(in the rows, 128 means zero)
One turn moves every row onto another: examples first, then more rows asked:
kapug: [101 134 110 117 102 128 104 151 137 140 147  92 123  99  79 152 130 135]
buga: [152 161 111 126  87 156 139 135 122 149 112 123 159 157 119 121 102 108]
zataz: [142 119 143 117 131 168 111 142 131 153 143 138 115 103 168 148  89 115]
sab: [136 131 119 115 121 127 176 101 154 142 108 109 135 128 140 142  97 104]
vurup: [140 161 170  99 144 112 137 145 134 142  98 144 148 117 110 148 127 161]
vaset: [139 161 128 149 122 119 106 119 135 122 129 102  94 111 118 121 143 165]
gutuk: [126 136 169 130  95 159 118 148 186 136 128 127 147 131  84 114 118 114]
bebug: [130 158 157  84 118 136 124 159 161 129 170 140 117 105 128 113 133 111]
Pimom: [119 105 110  86 119 178  97 145 125 149  96 106 131 134 125 121 125 131]
vup: [131 133 115 115 128 129 177 106 165 139 111 113 138 127 136 157 103 109]
Mes: [131  97 113 125  91 146 117 137 144 137  94 150 139 143 148 166 116 157]
Tagi: [149 169 115 129  87 158 139 139 129 157 117 120 156 162 122 128 106 110]
fita: [133 166 137 108 134 140 120 157 144 182 137  96 130 155 123 127 133 158]
Rol: [114 133 146 132  77 163 103 110 115  99 128 141 130 122 109 149 111 117]
pifu: [135 129 109  78 128 162 121 155 121 146 119 133 105 119 137 143 148 164]
mevi: [ 96 135 112 118  98 137 102 150 127 130 146  99 127  97  80 150 134 135]
punuf: [136 150 129 109 136 153 154 157 186 128 149 116 154 121  97 152 128 139]
tek: [ 96 128 113 121 100 126 101 137 121 135  96 138 140 133 156 121 116  95]
sizom: [134 142 112 124 144  94 100 170 139 105 119 135 135 107 103 128 125 124]
vub: [132 132 168 140  73 130 114 133 172 129 155 149 141 139 134 131 101 121]
neb: [124  97 138 109 136 128 120 140 157 141  64 136 139 142 112 139 120 145]
foga: [149 163 129 147 120 118  98 125 135 130 119 105  90 110 113 119 144 161]
Vevu: [150 123 156 113 158 179 100 144 135 158 126 109 104 125 122 120 102 131]
rof: [128 117 172 110  89 132 106 108 151 105  98 128 133 153 103 112 126 153]
Rimi: [123 145 115 127 143  87 103 172 132 104 117 134 137 108 120 125 128 115]
bizu: [151 133 152 109 122 131 138 105 103 128 136 123 133 154 107 150  70 123]
Zema: [135 129 158 102 142 151 114 134 172 110 137 115 124 108 129  92 111  92]
mudor: [128 134 142  99  94 112 131 134 165 112 129 154 125 154 116 128 149 166]
gano: [121 123 119 140 132 143 110 101 147 106 142 118  96 140 158 129 105 118]
dabus: [155 148 159 108 129 130 131 111 101 131 135 126 134 155 111 155  75 131]

sizom -> buga
vurup -> tek
Vevu -> Zema
Where do these go?
Tagi -> vaset
pifu -> zataz

One turn moves every row onto another: examples first, then more rows asked:
tad: [151 124 126 114 176 118 147 119 143 147 171 118 153 103 166 144 101 136
 134 134  94 143 105  94  81 139 138 104 120]
vanib: [ 84 135  94 164 126 136 156 132  97 107 150 109 115 142 120 143 190 164
 131  85  96 166 119 129  99 143 152 119 135]
lelit: [134 100 141  97 107 179 176 112 125 143 144  90  88 112 115 113 157 125
 125 112 121 150 117 118 139 147 145 124 154]
reb: [143 118 133 130 101 185 191 101 132 146 152 111 103 117 134  93 161 123
 146  93 131 153 115 119 133 159 144 125 155]
Radug: [109 104 145 124  97 145 135 144 140 101 110 131 111 148 148 127 144 140
 126 100 124 149 167 104 134 122 158 103 145]
tibeb: [146 132 121 107 173 124 157 117 142 153 174 113 154  94 161 144 119 140
 127 127  89 142  94  92  82 143 139 107 129]
biva: [102 137  95 165 134 126 150 124 104 105 145 113 121 145 130 128 198 158
 153  84  90 164  89 137  95 142 150 117 137]
sef: [128  87 158  99 105 143 137 131 128  95 115 118 106 150 138 127 118 133
 132 112 134 143 149 112 143 129 147 109 122]
Dasi: [144 107 128 182 132 116 140 109 113  87 153 109 132 165 145 121 113 151
 176 104 143 166 122 133 108 154 142 109 113]
Ralos: [124 109 150 120  95 148 143 135 139  99 106 151 114 155 158 109 140 129
 144  93 126 140 148 112 137 126 151 108 128]
pur: [132 136 119 101 172 116 149 125 140 141 164 121 158 101 167 149 127 146
 123 120  83 140  95  89  82 138 142 104 127]
kab: [126 100 119 181 136 159 137 139 126 156 140 121  70 138 111 119 148 112
 146 132  84 160 144 145  95 111 149 120 133]
sidaf: [133  95 118 149 142 163 152 123 108 157 149  99  64 130  96 121 152 111
 145 134  84 156 112 151 102 123 139 130 120]
Vob: [153 111 138 133 107 172 177 100 143 145 153  94 106 114 136  95 160 127
 150 105 133 158 108 117 131 157 149 116 175]
tunab: [144 124 123 115 179 116 138 129 144 151 161 127 145 105 163 145 110 132
 132 137  77 139 104  99  77 125 141 104 118]
kud: [128 106 152 119  98 134 129 135 148  93 104 134 121 152 162 113 146 138
 146  98 128 145 138 109 134 126 157 100 148]
Goget: [145 109 129 130 117 181 193 106 123 142 156 104  99 116 148 110 162 132
 134 120 131 144 138 115 147 165 140 115 169]
tud: [147 135 124 100 171 129 159 116 136 148 177 115 154  95 162 144 119 136
 130 125  88 145  96  93  82 143 134 109 133]
Mol: [137 107 115 181 145 128 160 114  92  88 161 116 124 164 153 135 119 155
 158 119 138 154 149 134 122 164 134 109 109]
Gaz: [ 91 119  99 143 140 128 144 132  84 101 143 106 101 151 109 147 176 153
 137 100  83 158 102 143  98 132 143 124 105]
Daso: [139 113 125 177 125 132 158 106 105  91 156 123 129 166 142 116 111 145
 171  93 144 161 129 134 113 159 138 116  98]
mumu: [140 102 112 173 148 166 156 133 115 156 142 129  66 136 132 117 162 110
 148 146  81 144 142 148 111 124 139 119 137]
rir: [148 128 126 110 178 121 139 128 139 148 165 129 144 108 163 146 108 126
 136 137  76 142 107 101  74 123 135 106 120]
Fibeg: [139 132 129  93 167 122 140 132 143 140 155 133 150 105 170 147 120 131
 126 128  75 138 108  92  84 123 140 104 128]
novil: [ 95 140  94 161 127 138 161 126  97 105 141 131 116 150 130 125 192 151
 149  76  89 157 100 138  99 141 146 122 117]
lavad: [138 108 118 176 133 165 152 127 124 156 138 137  75 143 120 101 153 102
 162 121  83 153 120 151  98 119 142 126 121]
nal: [155 127 127 110 175 123 149 118 135 143 176 119 154 105 165 145  99 132
 138 133  92 145 105  98  80 139 132 105 121]
sugum: [123 101 126 144 129 123 150 111  90  78 157  95 126 161 125 142 113 159
 149 102 142 161 125 129 118 157 138 116  96]
Kore: [124 103 141 122 112 143 147 139 128  92 112 142 112 154 172 128 145 141
 131 115 125 134 168 110 148 134 148 101 140]
fak: [137 128 127  99 170 118 140 132 149 146 153 129 148 101 168 147 122 136
 123 129  79 136 104  90  84 126 144 102 128]
falad: [142 104 121 175 138 153 136 130 134 156 134 123  74 139 122 104 160 106
 164 129  80 157 112 149  95 112 148 119 140]
posum: [132 102 126 185 129 129 148 114 107  97 162 104 123 160 131 133 103 152
 157 109 148 170 151 130 110 154 143 111 112]
geta: [135 110 132 141 106 180 185 106 130 149 163  89 102 111 122 110 154 134
 132 105 135 164 134 114 130 160 150 119 168]
Fenag: [ 97 134  86 164 145 139 167 131  86 107 149 122 108 147 140 142 200 159
 136 103  85 149 119 138 109 147 142 117 132]
katu: [133 140 120  96 169 121 150 126 133 136 167 124 158 102 167 151 129 142
 126 120  78 141  96  92  81 136 138 106 129]

Fenag -> Mol
Ralos -> reb
katu -> nal
Where do these go?
biva -> Dasi
sef -> lelit
tibeb -> tunab
Radug -> geta

One turn moves every row onto another: examples first, then more rows asked:
mim: [148 106 126 127 123  88 121 128 131 114 117 109 107 121 131 109 142 123
 120 114]
guter: [177 110 116 121 131 170 120 123 186 133 147 127 147 114 110 164 129 130
 139 148]
dum: [137 132 115 118 122 122 120  79 112  93 137 126 131 142  62 138 134 129
 119 178]
gino: [161 137 108 151  95 110 129 139 146 136 104 137 117 136 110 121 144 160
 114 146]
fekol: [163 143 117 139 159 166 114 126 144 113 141 117 130 132 133 143  67 144
 114 150]
kegu: [171 151 128 122 121 171 108 107 114 109 152 126 150 101 104 146 174 111
 121 139]
Lasa: [154 148 131 102 152 140 121 103 133  89 147 129 157 143 124  72 146 152
 111 158]
lepi: [104 136 134 104 160 140 119 121 132 114 165 138 130 136 132  81 168 158
 114 148]
kedum: [101 129 121 113 140 122 101 111 113 146 164 143 129 161  88  90 100 127
 109 124]
dida: [124 123 109 116 130 156 109 114 144 114 191 127 143 157 114  70 150 169
 121 129]
Dezu: [130 148 129 117 145 116 107 108 107 125 136 142 148 164  97  93  91 117
 101 138]
Luk: [144 100 118 136 110  92 119 133 134 120 131 107 106 133 128 111 139 132
 123 100]
lig: [131  99 109 106 123 121 108 100 111  96 157 108  96 168 100 120 141 100
 136 149]
Zul: [128 135 119  99 152 119 113 121 139 155 128 143 118 142 106  70 107 120
 120 148]
Niku: [151 135 119 127 108 180 103 112 120 126 179 125 141 108 100 145 179 120
 128 125]
Kevi: [143 136 104 125 127 127 107 130 139 157 136 139 129 172 108  71  96 131
 117 129]
Digiv: [153 134 137  96 163 163 115 123 136 112 152 134 109 110 127 140  78 143
 114 162]
Nov: [154 125 118 123 131 177 105 139 143 124 177 132 111 140 122 141  70 159
 118 137]
Dunit: [147 123 139 119 133 169 114 131 142 121 165 147 143 131 113 198 134 129
 121 145]
mumor: [157 141 119 122 125 175 113 121 135 137 146 125 126  90 117 134 187 114
 135 143]
fil: [148 108 106 117 117 120 106 102 108  87 146 106 107 177 103 123 134 101
 130 151]
Vodap: [178 149 108 143 105 181 110 126 134 130 146 123 142 113 120 135 178 118
 131 132]
zala: [123 118  95 131 100 135 111  87 120 110 166 124 126 158  55 136 133 144
 122 158]
risa: [175 110 118 118 138 169 121 122 184 133 146 128 146 110 111 164 130 130
 141 149]
toki: [128 123 114 130 114 107 128 132 150 151 117 140  96 110 103 120 157 158
 124 151]
suse: [146 154 121 141 131 145 115 131 128 102 156 134 155 175 138  86 145 163
 103 134]
nogiz: [120 120 116 121 168 172 110 126 151 132 168 120 105 112 122 142  83 149
 124 143]
zosut: [150 126 143 120 135 167 114 133 140 119 160 147 144 132 114 199 132 127
 121 147]

Dezu -> Zul
zosut -> risa
lepi -> dida
Where do these go?
Niku -> Vodap
toki -> zala
mim -> lig
Nov -> fekol

One turn moves every row onto another: examples first, then more rows asked:
visag: [153 122 137 103 123 148 105 110 164 140 104 102 114 137 155 132  65 123
 132 111  95 119  98 110  78 181 116 145 142 151 184 114  84  88 126 122
 154  79 140 100 111 138 120 158 177 171 106 129  89 114 116  96 132 126
 156 113 119 103]
dur: [144 113 130 122 102 138 117 122 170 149 123 130 119 136 152 138  60 127
 107  99  85 130 128 150 110 126  97  99 133 170 158 127  88 179 134 103
 149 102 198 121 150 141 116 132  74 169  77  91  95 116 157 105  65 187
 154 158 110 113]
Fef: [143 135 111 128 139 164 114 149 185 151 112 113 156 138 150 155  70 122
 135 107 145 124 107 128 151 105 106 103 134 139 168 104 116 179  98  99
 139  99  77 123 174 147 105 154  88 107 107  99  93 113 131 111  43 147
 160 171 117 142]
nol: [144  83 115 117 144 134 131 127 166 169 112 101  43 132 140 153  70 111
  67 101 120 149 133 125 105 136 142  85 138 174 175 167 104 112 129 100
 154 104 101 124 116 136 114 169 102  85  92 107  90 118 115 151  96 189
 124 130  95  92]
kuz: [146 111 107 114 179 162 121 114 156 151 108 106 116 137 162 183  57 138
 118 100 133 131 113 128 140 164 131 128 129 155 174 141 133  85  73  98
 168 139 160 113 139 146 117 143 179 120  92 119 102 101 131 101 128 100
 114 147 115 109]
Gelar: [141 105 127 128 146 137 117 117 149 153 111  97  98 138 137 141  49 126
 110 102 114 145 109  84  78 174 131 138 118 161 165 132  90 113 120 112
 152  69 132 127 116 147 120 168 183 184  95 135 108 111 121  93 152 126
 151 117 126  87]
Turil: [141 105 102 110 172 160 124 119 164 151 113 106 115 133 169 190  55 143
 122 109 122 131 116 137 125 154 134 138 126 162 178 143 125  84  76  96
 157 145 155 108 144 138 110 146 177 122  94 124  96 100 120 100 127  91
 119 156 115 113]
vupuv: [137 106 104 110 172 160 126 117 164 154 116 105 113 132 167 189  56 143
 127 111 124 131 117 136 123 158 135 134 125 160 182 144 122  81  72  98
 158 145 158 109 140 142 110 145 175 118  91 123  96  99 119  98 125  92
 122 156 117 108]
Difan: [161 137 121 130 138 140 136 121 164 163 101  64 153 136 150 149  75  99
  91  91 131 124  79 107 124 134  99 128 139 142 162 116 143 124 149 113
 128  82  89 120 168 141 121 174 153 182 106 115  93  99 149  99  97 193
 193 153 116 126]
Dimas: [158 116 123 105 111 150 121 132 178 161 102 102  60 138 151 135  82 107
  91  99 119 120 119 139 126 139 117  92 158 153 191 149  99  83 139 104
 150 107 112 101 132 132 116 169 106  71 106 101  75 123 119 153  82 180
 120 130  86 120]
Mibav: [131  94 108 109 129 140 105 164 181 141 105  93  73 139 167 139  76 123
 114 108 109 121 107 107 117 130 152  94 137 151 197 132 121 196  84 123
 162 133 152  96 159 116 105 133  94 122 117 132  97 119  99 150 106 109
 129 146  97 135]
Tafop: [152 112 117 118 145 132 136 110 169 159 108  73 156 132 157 168  73 109
  92 108 111 128  85 118  92 123 113 132 134 156 168 132 136 131 151 112
 125  99  80 119 150 128 110 171 143 187 105 119  89  97 128  94  91 195
 207 156 120 121]
sug: [147 120 129  99 138 152  99 136 172 130 111  86  68 140 159 131  83 115
 122  93 104 107 106 106 117 155 151  86 145 136 191 116 126 182  77 124
 174 127 162  89 136 135 115 119  96 111 108 118  94 113 116 166 106 132
 132 124  98 125]
Kur: [134 122 111 139 162 156 125 136 171 158 136 101 139 127 133 167  57 127
 121 104 145 146 124 115 130 108 125  96 109 149 151 113 117 191  84  89
 136  89  69 148 161 167 106 158  93 108  89 101 106 104 133 121  63 162
 163 165 126 118]
Lol: [149 119 113 123 107 151 130 150 176 174 111  88  45 137 144 131  76 107
  86 102 133 134 129 126 123 126 116  93 139 157 178 146  94  82 137  95
 139  91 108 121 152 145 115 177 112  73 111 108  82 122 125 154  93 169
 110 146  89 119]
tumu: [145 144 131 114 154 168 117 114 177 147 139 100 148 121 137 159  71 119
 140 103 124 123 117 132 117 123 118 101 124 133 164  98 114 166  85  96
 137  94  79 125 149 179 112 146  86  93  92  94  91  96 139 129  41 169
 168 155 125 125]
vev: [136 114 126 136  94 139 130 131 169 162 136 112 105 132 144 138  48 128
 102  98 100 146 135 140 108 115  99  99 114 173 147 124  84 180 128  90
 137  85 189 140 168 155 114 142  86 169  76  95 105 117 162 109  84 175
 150 171 111 111]
Sunag: [143  78 103 124 135 131 126 148 172 172  92 111  53 145 146 150  69 117
  62 104 128 143 126 124 128 124 131  84 147 175 179 172 108 122 143 105
 155 108 102 121 129 114 112 173 102  93 101 109  90 125 108 137  95 181
 117 137  89 101]
tif: [130 105 124 108 139 149 115 138 171 143 139  73  50 128 152 140  71 118
 124 104  98 126 123 106  82 141 166  90 114 148 186 125 117 185  66 110
 155 123 149 110 140 153 107 128  98 113 105 125  99 105 109 171 118 119
 137 136 106 118]
Los: [143 114 119 115 171 156 113 118 176 141 112 123 159 131 142 168  69 126
 123 105 127 125 110 129 136 119 119  98 142 148 166 117 125 198  92 108
 157 107  79 121 139 145 110 145  79 109  93  93  95 106 123 110  39 173
 171 147 120 120]
gidu: [150 111 116 125 143 135 141 115 167 166 116  65 148 129 153 167  66 108
  90 107 111 134  92 116  86 124 115 133 119 159 167 128 135 130 147 112
 114  94  75 124 157 140 111 174 143 188 100 122  93  95 134  96  98 190
 205 159 124 116]
toru: [143 111 106 118 179 162 123 115 157 154 112 106 115 139 163 185  56 140
 119 101 131 131 113 128 141 164 129 133 129 156 175 139 132  87  73  98
 163 137 160 115 141 145 116 148 182 119  93 120 103 100 132 101 131  99
 113 148 114 110]
Zemu: [143 119 126 131  94 140 123 137 170 154 120 126 115 144 153 129  54 125
 105  93 104 138 126 140 131 116  91  97 132 167 150 125  88 181 136  99
 148  94 197 130 170 141 116 140  80 173  84  90 100 121 161 103  73 174
 145 167 107 117]
furu: [149  91 117 120 141 129 105 132 158 143  81 121 123 149 153 141  60 130
 105 109 113 132  92  94 107 171 118 137 147 160 181 134  96 126 135 131
 167  82 138 108 115 112 120 161 175 191 108 134  97 120 105  77 140 123
 152 120 117  97]
ritez: [144 120 118 126 110 145 114 147 167 153 101  96 110 148 150 129  58 127
 123 111 123 135  97  95  98 159 108 147 131 152 176 120  82  97 133 117
 140  70 134 114 149 134 115 172 183 179 118 140  96 121 115  89 145 101
 145 138 119 111]
zova: [136 116 112 127 127 149 112 169 175 148 119  72  54 140 150 124  71 116
 112  93 128 128 116  90 128 135 149  88 119 142 181 116 122 186  74 109
 157 112 156 115 171 142 109 139 108 119 115 126 106 116 120 168 125 105
 118 143  98 131]
ledos: [163 143 128 123 143 142 136 107 162 158 108  63 151 131 149 152  76  98
  93  91 120 121  82 110 109 142 101 125 137 140 160 114 143 120 146 114
 132  82  92 116 156 148 123 169 151 178 101 112  92  93 153 103  97 201
 198 146 117 120]
movor: [142 128 139 126 104 144 124 116 166 153 136 116 107 131 143 134  51 123
 113  91  93 135 131 143 104 129 100  95 120 165 150 120  87 173 126  94
 144  90 195 131 152 162 117 132  81 162  72  86 100 113 166 114  74 188
 149 155 112 109]

ledos -> gidu
Sunag -> Dimas
Where do these go?
sug -> tif
tumu -> Kur
Zemu -> dur
visag -> Gelar

